(in the rows, 128 means zero)
Rotation paths and how fast each direction turns (degrees per step):
Each turn is a multiple of 5 degrees from 10 to 175, or 0.
Each row of a path follows its step; steps can be skipped.
path 1
step 0: [134 117 132 113 125 119 135 139 143 120 134 135 123 126 129 118 129 135
 126 133 138 124 130 123 129 127 128 127 110 129 132 131 132 129 129 123
 129 129 131 118 133 132 131 129]
step 1: [126 130 123 114 126 122 131 133 144 137 128 117 124 126 124 125 111 132
 140 127 125 128 126 135 132 123 126 132 135 135 123 126 133 128 128 121
 125 130 125 127 132 132 129 110]
step 2: [130 123 130 118 132 139 131 128 141 128 126 130 138 132 133 127 125 133
 140 135 129 131 129 124 116 135 126 128 118 127 123 125 127 131 117 111
 129 132 138 114 133 123 129 131]
step 3: [130 125 130 114 129 115 130 132 147 122 133 133 129 130 118 127 128 132
 130 125 126 122 114 125 129 116 123 129 119 125 134 132 130 123 131 122
 129 124 125 118 125 137 122 118]
step 4: [132 122 125 126 125 129 127 135 142 125 129 126 128 124 131 130 116 133
 139 133 133 121 133 125 131 134 129 136 127 148 120 125 131 133 121 125
 126 134 134 121 135 133 134 111]
step 5: [128 124 127 114 134 132 125 127 141 134 134 123 144 134 129 127 122 135
 137 133 126 127 127 124 122 125 130 120 126 124 127 135 123 119 130 106
 120 127 128 123 129 133 134 129]
step 6: [125 125 134 121 130 125 124 134 139 118 132 143 130 135 120 128 125 124
 137 128 120 127 119 132 122 126 128 139 119 136 121 127 129 134 125 124
 124 127 134 117 125 139 115 118]
step 7: [129 126 123 123 127 129 132 126 143 126 134 130 133 116 130 131 123 136
 131 131 131 120 131 119 130 122 127 132 119 141 131 131 121 116 118 126
 125 129 132 124 132 140 144 120]
step 8: [121 125 124 119 138 127 126 138 138 130 129 127 134 137 132 131 123 130
 130 138 129 131 132 131 133 132 131 129 131 134 114 137 129 127 135 107
 120 122 128 123 124 138 123 122]
step 9: [123 122 133 116 126 126 124 133 140 122 137 142 131 128 126 120 122 128
 139 127 119 129 131 133 117 120 128 136 116 132 127 126 117 128 121 125
 116 130 134 128 138 131 129 133]
Directions:
[129 129 128 131 129 126 129 131 133 128 130 130 130 127 128 128 130 129
 125 129 130 127 129 124 131 127 126 127 130 131 127 129 132 126 129 132
 131 126 129 127 130 128 128 128] | 100
path 2
step 0: [130 130 129 126 123 126 122 136 129 127 128 124 123 137 132 133 127 116
 138 133 128 126 125 125 125 123 122 114 127 112 117 137 130 135 135 143
 117 137 128 127 136 118 129 122]
step 1: [122 135 143 124 137 142 134 126 131 130 120 125 128 121 139 140 135 136
 132 132 118 128 127 131 124 130 132 129 131 133 115 138 126 125 124 125
 126 130 131 136 137 133 133 119]
step 2: [128 127 133 132 115 135 124 118 129 133 140 134 131 126 127 137 123 125
 123 133 126 133 137 122 132 140 124 119 134 115 125 118 129 126 137 122
 135 123 126 139 139 131 137 131]
step 3: [115 127 133 123 118 128 127 128 126 109 117 130 119 132 129 126 132 123
 124 135 124 133 129 129 121 141 132 129 131 125 134 134 127 141 140 126
 122 128 127 130 134 118 115 125]
step 4: [130 114 129 128 124 140 133 121 137 126 114 123 134 109 136 123 130 119
 138 125 123 121 135 122 129 131 126 127 136 134 129 126 130 131 115 124
 131 124 122 128 134 124 128 126]
step 5: [130 118 138 136 115 121 131 123 126 136 119 136 126 122 127 125 127 137
 122 129 130 137 131 119 135 119 125 117 115 120 131 132 127 125 131 130
 131 129 122 140 127 115 126 134]
step 6: [130 133 126 141 125 124 141 124 127 115 118 132 126 122 126 122 138 126
 125 135 114 127 120 136 137 135 125 136 127 124 130 130 113 122 133 127
 126 129 120 124 122 135 122 120]
step 7: [127 129 113 134 130 126 128 124 131 130 132 123 131 113 131 111 131 123
 121 127 131 121 132 133 126 129 130 121 128 127 136 134 124 127 127 141
 127 121 122 130 142 129 142 139]
step 8: [120 127 121 126 124 127 114 127 110 136 115 127 118 127 128 123 132 134
 123 138 126 121 123 126 129 120 135 124 116 135 126 118 121 130 130 132
 127 127 128 135 121 121 132 119]
step 9: [139 121 125 129 135 129 124 117 131 118 136 133 130 130 123 131 136 134
 130 136 118 116 135 130 125 136 124 134 125 141 124 128 128 110 129 137
 133 127 121 122 121 122 133 125]
Directions:
[127 129 131 131 130 130 126 127 126 130 128 131 128 124 127 129 126 129
 131 130 127 129 128 128 126 126 127 127 128 129 127 129 127 127 126 128
 133 131 131 130 124 125 129 129] | 100
